In the rows, zero is written as 128.
Named moves, each a turn or a mirror, and the order they were made in; the first pair answered:
move Q_911:
[127 167 115 145 118 114 129  83 102 129] => [116 167 115 142 125 114 140  83  99 132]
[166 102 119 169 110  99 128 115 141 100] => [121  97 117 161 133 105 182 123 135  99]
[106 161 111 116 180  83 107 136 128  86] => [122 161 112 120 172  82  86 131 132  87]
move Q_635:
[130 161 130 106 131 147 117 110 149 140] => [ 96 121 148 128 153 127 146 141 147 129]
[ 94 126 118  94 169 164 167  92 152 150] => [ 95 129 115  99 167 158 175  90 149 146]
[133 159 102 132 121 105 158 123 122 125] => [134 146 121  98 122 142 119 156 150 138]
[115 106 140 127 138 139 101 141 143 129] => [120 122 118 155 136 110 135 105 116 117]
move Q_742:
[111 150 151 120 108 150 156 131  89 134] => [116 156 150 112 105 158 148 130  93 137]
[168  93 146 125 101 163 114 156 159 138] => [161  77 153 150 105 143 136 162 144 130]
[139 141 153  96 115 157  84 149 138 122] => [151 113 162 120 108 150  86 157 134 118]
[144 129 138 128 137 127  86 175 153 123] => [147 119 141 143 136 116  95 176 145 118]
Now pairs of rows:
Each pair is two moves apart.
[ 99 136 142 118 134 122 137 164 118 130] => [105 139 141 105 131 134 118 163 125 132]  Q_742 Q_742
[126 121 133  85 106 186 153 109 137 150] => [184 101 143 135  85 151  97 114 138 135]  Q_635 Q_911
[144 107 127 137 120 122 178 117 112 144] => [178 120 119 135 103 119 134 109 120 145]  Q_742 Q_911
[105 164 105  85 165 136 113 109 127 137] => [ 92 140 116  85 174 136 112 138 133 137]  Q_635 Q_742
[127  92 118 150 138 130 154  93 144 124] => [111 114 111 132 151 130 159  89 144 126]  Q_742 Q_742
[158  86 148 129  97 143 112 141 141 132] => [169 104 130 150  90 120 135 108 117 125]  Q_742 Q_635
[127  95 109 138 144 113 110 102 162 118] => [128 114  98 125 139 122 120  81 160 125]  Q_911 Q_635
[127 122 109  91 152 136 125 155 163 136] => [127 121  99 140 153  93 166 130 131 120]  Q_742 Q_635
[166 182 131  93 121 161 108  98 134 147] => [151 183 118 143 132 112 166  77  98 127]  Q_635 Q_635
[129  76 163 146 127  95  85 183 113 113] => [ 78  93 156 130 155  92 139 184 102 112]  Q_911 Q_742
[ 87 114 157 102 139 101 160 141 132 135] => [135 159 125  86 105 119 131  85 128 147]  Q_635 Q_742
[146 192 136 107 149 103  91 141 130 143] => [133 160 155 131 163  85  94 170 134 134]  Q_635 Q_911
[111 120 106 160 157 138 177  72 120 123] => [114 150  95 119 154 165 153  66 134 133]  Q_742 Q_742
[154 162 121 155 106  87 154  83  74 130] => [145 133 158  74 111 167  78 152 134 163]  Q_911 Q_635
[107 141 134 102 159 129 132 149 130 128] => [121 168 117 102 148 129 127 121 121 128]  Q_635 Q_742
[146 149 132 118  89 145 128 122 124 129] => [137 143 129 140  96 123 155 116 111 120]  Q_635 Q_635
[ 95 169 151  75 141 130 141 174 107 124] => [112 188 140  69 129 138 128 157 106 126]  Q_635 Q_635
[ 89 143 122 110 144 126 176 147 100 119] => [138 100 148 147 133 108 102 180 119 112]  Q_911 Q_635
[111 197 115  99 143 108 115 131 120 122] => [106 163 137  87 150 127  90 167 141 129]  Q_635 Q_742
[132 148 160 101 130 142  83 166 136 134] => [108 138 164  93 139 149 105 174 136 136]  Q_911 Q_742
[114 157 104 116 120 133 170  88 117 131] => [139 153 109 100 104 160 129  90 133 139]  Q_742 Q_742
[140 182 112 107  96 125 124 111 104 125] => [100 141 145  82 128 148 126 167 128 134]  Q_911 Q_635
[101 162 102 108 170 106 112 109 141 134] => [121 151 111 110 166 107  76 121 151 136]  Q_635 Q_911
[152  71 161 128 112 162 132 145 106 114] => [116  87 150 137 135 138 177 143  86 105]  Q_742 Q_742
[137 108 121 152 145 109 124 139 143 121] => [114 128 109 134 149 117 160 119 133 125]  Q_635 Q_911
[135 149 114 169 120  82 138 105 109 104] => [145 150 130  99 110 150  74 132 150 129]  Q_911 Q_635
[115 142 147 138 140 128 145 107 129 119] => [106 130 152 133 144 132 140 122 138 119]  Q_635 Q_635
[122 104 141 118 178 106 127 191 149 104] => [113 123 135 104 184 108 127 189 150 108]  Q_742 Q_742
[106 101 136  82 146 173 131 136 160 145] => [105  86 126 160 154 101 176 116 125 118]  Q_911 Q_635
[158 120 109 130 111 148 105  78 142 143] => [157  97 118 161 112 127 123  85 130 136]  Q_742 Q_742
[117 154 107 113 138 123 136 141 135 114] => [122 135 119 124 141 118 123 161 141 109]  Q_911 Q_635
[113 108 123 106 141 152 138 120 143 141] => [124 121 116 103 133 154 137 104 142 145]  Q_635 Q_635
[ 95 156 123  75 134 159 168 168 106 146] => [151 155 127  72 105 174  97 162 125 151]  Q_742 Q_911
[147 133 131 153 122 112 134 130 115 121] => [123 146 124 139 136 116 154 129 113 122]  Q_911 Q_742
[169 129 128 151  77 130  92 112 103 126] => [152  92 152 145  89 139  81 153 121 127]  Q_742 Q_635
[134 152 134 113 100 156 147 124 119 143] => [151 128 152 134  97 145 112 149 132 139]  Q_635 Q_911
[146 130 148 151 121  99 104 178 119 116] => [100 148 142 126 142 101 147 177 113 119]  Q_911 Q_742
[140 141 148 132 137  97 142 175 128 100] => [152 153 139 125 133  96 125 171 130 100]  Q_742 Q_911
[130 139 132 153  85 125 163 127  86 119] => [108 134 145 101  96 170 150 156 111 133]  Q_635 Q_911
[131 135 117 135 117  85 144 143  92  94] => [127 164 107 101 122 100 134 135  99 102]  Q_742 Q_742
[136  91 150 144 118 202 148 122 149 144] => [118 113 132 168 126 167 193  96 121 130]  Q_635 Q_742
[123 170 115 111 144 131 124 111 135 131] => [149 143 126 120 122 144  95 116 144 134]  Q_742 Q_742
[165  98 145 155 112 113  87 145 128 115] => [178 128 126 148 100 114  87 117 119 115]  Q_742 Q_635
[167 132 108 127 101 154 112  86 152 125] => [113 131 110 100 130 168 165  94 149 131]  Q_911 Q_742
[124 192 112  69 112 172 102 121 135 147] => [119 205  91 114 112 124 158  89  98 130]  Q_635 Q_635
[145  92 145 149 145 108  85 141 149 116] => [164 136 115 153 125 100  99  94 128 113]  Q_742 Q_635
[100  95 107 149 169 134 172 106 125 127] => [113 138  91  99 156 170 137  87 143 146]  Q_742 Q_635
[101  95 141 139 123 159 208 143 151 155] => [117 102 145 109 115 192 173 145 170 170]  Q_635 Q_635
[133  78 123 140  87 153 181 114 101 140] => [147  80 120 157  85 136 172 111  94 135]  Q_911 Q_742
[113 159 132 134 123 121 160 105 118 112] => [105 147 152 102 130 153 130 140 150 123]  Q_742 Q_635
[117  86 150 107 119 163 143 161 137 131] => [138  72 155 136 110 150 129 160 132 124]  Q_911 Q_742
[ 68 125 148 129 163 136 162 147 124 121] => [ 83 134 150  92 153 168 122 149 145 135]  Q_635 Q_635
[115 124 132  91 135 159 156 109 135 150] => [147 119 134  97 120 164 122 106 143 153]  Q_742 Q_911
[138  81 161 133 106 165 155 116 136 127] => [151 113 141 133  97 161 156  87 125 125]  Q_742 Q_635
[113 117 132 101 123 133 123 132 151 124] => [125 132 119 101 114 133 122 110 145 125]  Q_635 Q_635
[114 125 138 128 172 101 192 118 135 135] => [126 165 123  81 159 134 151 104 155 150]  Q_742 Q_635
[144 114 140 174 123 125 150 142 104 119] => [161 133 130 173 117 119 127 135 104 115]  Q_742 Q_911
[169 131 182  96 109 148  97 193 117 158] => [135 168 140 130 117 103 200 129  61 142]  Q_911 Q_635
[164 147 137 136  98 150 158 128 101 134] => [148 131 144 149 110 134 174 139  97 129]  Q_635 Q_635
[135 120 125 161 141 102 103 143 128 116] => [147 133 121 157 131 104  99 126 123 116]  Q_635 Q_742
[102 144 136 114 142 130 106 164 139 118] => [129 164 119 148 124 104 110 127 120 107]  Q_635 Q_911
[ 87 177 122  92 163 126 167 137 108 111] => [142 189 122  80 133 148  87 126 132 121]  Q_742 Q_911
[119 113 138 110 146 127 139 137 140 140] => [150 137 122 126 125 113 128 101 128 135]  Q_635 Q_911
[143 114 106 174 135  93  75  91 152 118] => [ 62  95 121 144 178 114 138 130 156 123]  Q_635 Q_911
[185 152 145 133  84 124 117 146 119 134] => [176 152 140 155  89 101 142 141 103 125]  Q_635 Q_635
[174 137 132 143 129  97  40 135 141 117] => [ 61 154 125  86 185 123 152 147 134 129]  Q_911 Q_742
[135  94 133 122 143 144  71 129 167 132] => [127  96 117 181 149  90 122 103 131 111]  Q_635 Q_911
[106 138 161  84 131 139 133 176 127 117] => [162 167 129 131  98 102 117 119 100 105]  Q_635 Q_911
[139 110 128 151 131 115 119 116 140 120] => [136 103 133 149 135 121 114 123 143 120]  Q_635 Q_635
[111 115 107 155 110  99 170 111  99 108] => [153 146  96 146  90 104 109  95 110 111]  Q_742 Q_911
[ 81 115 111  98 159 132 176 119 119 121] => [ 84 108 121  79 157 152 152 132 132 128]  Q_635 Q_635
[127  86 129 154 130 121 148 121 138 128] => [127  95 125 159 135 110 152 114 129 122]  Q_911 Q_742
[115  93 106 122 135 135 163  95 139 139] => [131  95 107 111 125 153 137  94 149 148]  Q_635 Q_742
[ 94 167 101  89 171 127 134  92 154 125] => [141 150 116 103 153 127  63 107 174 124]  Q_635 Q_911
[134 142 115 126 128 116 121 135 105 110] => [119 136 126 111 137 126 121 152 114 114]  Q_635 Q_911
[145 118 102 103 122 174 126 110 156 156] => [169  85 116 156 122 134 102 129 154 139]  Q_635 Q_911
[152  92 130 140 105 148 108 111 154 131] => [156  93 126 158 102 133 126 103 143 127]  Q_742 Q_635
[121  92 117 160 151 112 152  98 138 122] => [158 103 115 136 122 141 111  86 150 133]  Q_635 Q_742
[162  51 141 185  91 133 153 115 115 123] => [159  38 155 166  95 153 131 135 129 133]  Q_635 Q_635
[133 153 131 128 135  98 117 147 109 116] => [134 163 129 110 132 112 110 146 110 122]  Q_911 Q_635
[ 98 105 138 113 146 142 120 148 154 128] => [127  96 141 132 132 133  97 148 154 124]  Q_911 Q_742
[132 149 142 103 104 141 105 115 100 137] => [ 93 134 152 103 126 138 141 135  95 138]  Q_911 Q_635
[140 139  93 163 137  90 122  93 128 121] => [115 101 114 168 157  85 129 134 137 118]  Q_635 Q_635
[101 140 131  89 158 137 116 152 150 129] => [126 114 145 102 142 142  90 157 155 134]  Q_742 Q_742
[120 111 146 131 125 128 139 156 109 107] => [149 122 142 134 113 125 107 148 113 104]  Q_742 Q_911
[ 89 163  99  85 141 139 139  87 123 153] => [ 63  98 134 114 165 125 148 144 134 143]  Q_742 Q_635
[126 121 156 132 103 161 156 151 112 122] => [136 133 156 125  99 169 145 144 114 126]  Q_635 Q_635
[138 122 106 155 137 108 126  79 121 122] => [131 117 124 107 138 155  87 105 150 142]  Q_911 Q_635
[145 108 123 153 136 116 103 105 145 126] => [115 106 123 157 150 110 141 110 135 126]  Q_742 Q_911
[125 128 128 138 116  92 134 114 115 109] => [140 116 142 117 105 120  96 128 133 117]  Q_635 Q_742
[123 108 129 180 137  83 133 152 135 115] => [144 133 118 175 133  76 105 141 136 114]  Q_742 Q_911
[141 149 111 117 110 127 148  94 106 122] => [134 150 112 112 113 132 154  96 109 126]  Q_742 Q_911
[ 86 102 149 117 139 146 159 160 132 151] => [110 157 109 128 118 129 177  94 104 146]  Q_742 Q_635
[120 123 140 129 139 131  96 154 152 131] => [117 151 112 149 133 103 142 108 122 124]  Q_911 Q_635
[118 129 131 101 135 135  60 184 134 132] => [126 134 109 179 127  69 125 136  85 110]  Q_742 Q_635
[125 159 143 132 147  74 114 173 111 108] => [156 177 132 121 126  91  85 148 112 116]  Q_635 Q_742
[145  87 145 120 107 160 128 158 138 132] => [129 122 118 149 115 118 183 118 102 118]  Q_635 Q_742
[130 101 122 108 109 166 124 100 154 134] => [ 96  93 125 134 131 136 168 107 141 122]  Q_635 Q_742
[102 139  96 107 162 136 104 102 157 141] => [102 143  89 121 162 126 120  91 145 136]  Q_635 Q_635
[151 113 106 176 104 138 135  97 131 125] => [130 131 101 174 121 127 159  93 122 124]  Q_742 Q_742
[128 144 121 114 130 127 127  98 149 153] => [135 119 137 126 134 122 104 127 159 150]  Q_635 Q_911
[129 125 114 164 121  91 172 115 116 117] => [165 120 132 122 103 141  84 138 157 134]  Q_911 Q_635
[ 87 118 102 173 169 110 164 103 134 120] => [ 97 152  92 104 156 170 135  90 154 144]  Q_635 Q_911
[109 133 117  70 139 159 130 127 142 150] => [ 93  96 120 136 148 109 179 130 114 132]  Q_742 Q_635
[117 115 151 150 140 120 150 167 123 121] => [129 167 119 135 122 131 163 111 106 127]  Q_635 Q_911
[ 83 114  95 125 175 126 146  97 140 142] => [152 104  95 158 142 114  80  91 148 140]  Q_911 Q_742
[145 163 118 101 126 108 112 120 122 110] => [132 162 121  86 129 122 119 124 125 114]  Q_911 Q_742
[139 185 120  94 102 162  92 130 126 140] => [ 74 156 134 104 141 145 168 159 117 132]  Q_911 Q_635
[179 159 160 169 117  72  91 139 103 113] => [164 141 169 171 128  70  98 158 103 107]  Q_635 Q_635
[121 121 130  97 147 143  93 137 164 128] => [122 112 121 160 148  93 149 110 124 107]  Q_742 Q_635
[166 111 121 157 106 129 100 109 139 128] => [132 145 107 109 113 162 139  92 138 143]  Q_911 Q_635
[161 135  83 126 139 133 146 102  99 119] => [134 107 100 140 158 117 168 131  98 109]  Q_635 Q_635
[ 94 128 140 132 178  98 153 137 108 120] => [123 178 116  95 150 131 130  91 109 133]  Q_635 Q_911
[149 101 128 163 139 117 126 110 144 112] => [160 128 122 126 131 142 101  99 153 121]  Q_742 Q_635
[128 134 117 101 115 159 160 112 120 143] => [115  85 144 123 131 143 152 156 130 135]  Q_911 Q_635
[125 162 143 114 127 133 121 142 119 126] => [140 146 148 122 114 136 108 146 125 128]  Q_742 Q_742
[114 154 130  64 137 162 125 123 122 159] => [180 128 137 131 114 117  66 128 121 139]  Q_635 Q_911
[120 118 117 155 170  77 115 126 147  98] => [ 90 146 103 111 175 108 151 106 145 112]  Q_635 Q_911
[ 96 111 144 135 145 103 121 174 114 143] => [123 172 107 127 121  98 124 111  93 147]  Q_742 Q_635
[123 122 120 154 147 130 127  96 116 111] => [102 119 128 118 153 157 127 111 133 121]  Q_635 Q_911
[116 141 130 135 147 146 174 132  96 144] => [117 153 131 105 147 166 153 137 112 153]  Q_742 Q_635
[ 82 141 127  77 159 146  99 143 157 130] => [ 81 120 115 154 161  84 158 117 114 105]  Q_742 Q_635
[129 139 106 161 143  96 108 123 142 103] => [133 162 103 117 133 129  92 114 156 117]  Q_911 Q_635
[114 178 105 116 151 123 124 111 151 133] => [ 96 130 130 133 167 116 129 153 161 128]  Q_742 Q_635
[147 128 136 109 117 141 112 139 113 153] => [139 110 138 145 120 119 139 144  98 143]  Q_742 Q_635
[114 106 103 155 136 135 164  89 130 133] => [ 98  82 124 146 148 144 153 118 144 133]  Q_635 Q_635
[109 129 136 133 126 132 161 139 105 122] => [117 156 127 107 122 150 143 130 113 133]  Q_742 Q_635
[141 169 111 125 132 111 131 140 129 113] => [128 156 118 133 141 102 139 153 129 111]  Q_635 Q_635
[126 132 130 122 128 133 145 152 124 133] => [146 142 120 127 116 128 134 133 120 133]  Q_635 Q_911
[138 138 129 133 113 124 174 111 118 134] => [122 115 145 130 126 126 179 138 126 132]  Q_635 Q_635
[141 158 114  87 124 158 114 117 129 142] => [144 142 123  88 118 167 116 124 131 145]  Q_911 Q_742
[ 94 112 110 125 173 124 120 114 163 127] => [114 107 106 152 168 105 108 106 158 118]  Q_911 Q_635
[155 153 163 124 111 127 114 159 108 128] => [126 157 160 106 126 135 144 161 104 132]  Q_911 Q_742
[123 143 137 111 112 133 131 120 109 135] => [116 140 136 120 117 124 144 121 105 130]  Q_635 Q_635
[131 154 121 141 146  99 144  75 129 113] => [141 167 116 123 140 118 119  74 139 122]  Q_742 Q_742
[133 138 147 168 131  83 137 140 105 124] => [122 117 166 148 138 103 117 173 124 133]  Q_635 Q_635
[132 140  93  92 139 142  89 148 153 113] => [120 129  99  88 141 151 101 156 156 118]  Q_911 Q_742
[157 100 164 143 102 132 144 135 111 138] => [156 114 150 148 102 123 157 121  99 137]  Q_635 Q_742
[147 124 137 141 128 127 113 144 134 107] => [124 129 132 144 140 124 149 139 123 105]  Q_635 Q_911
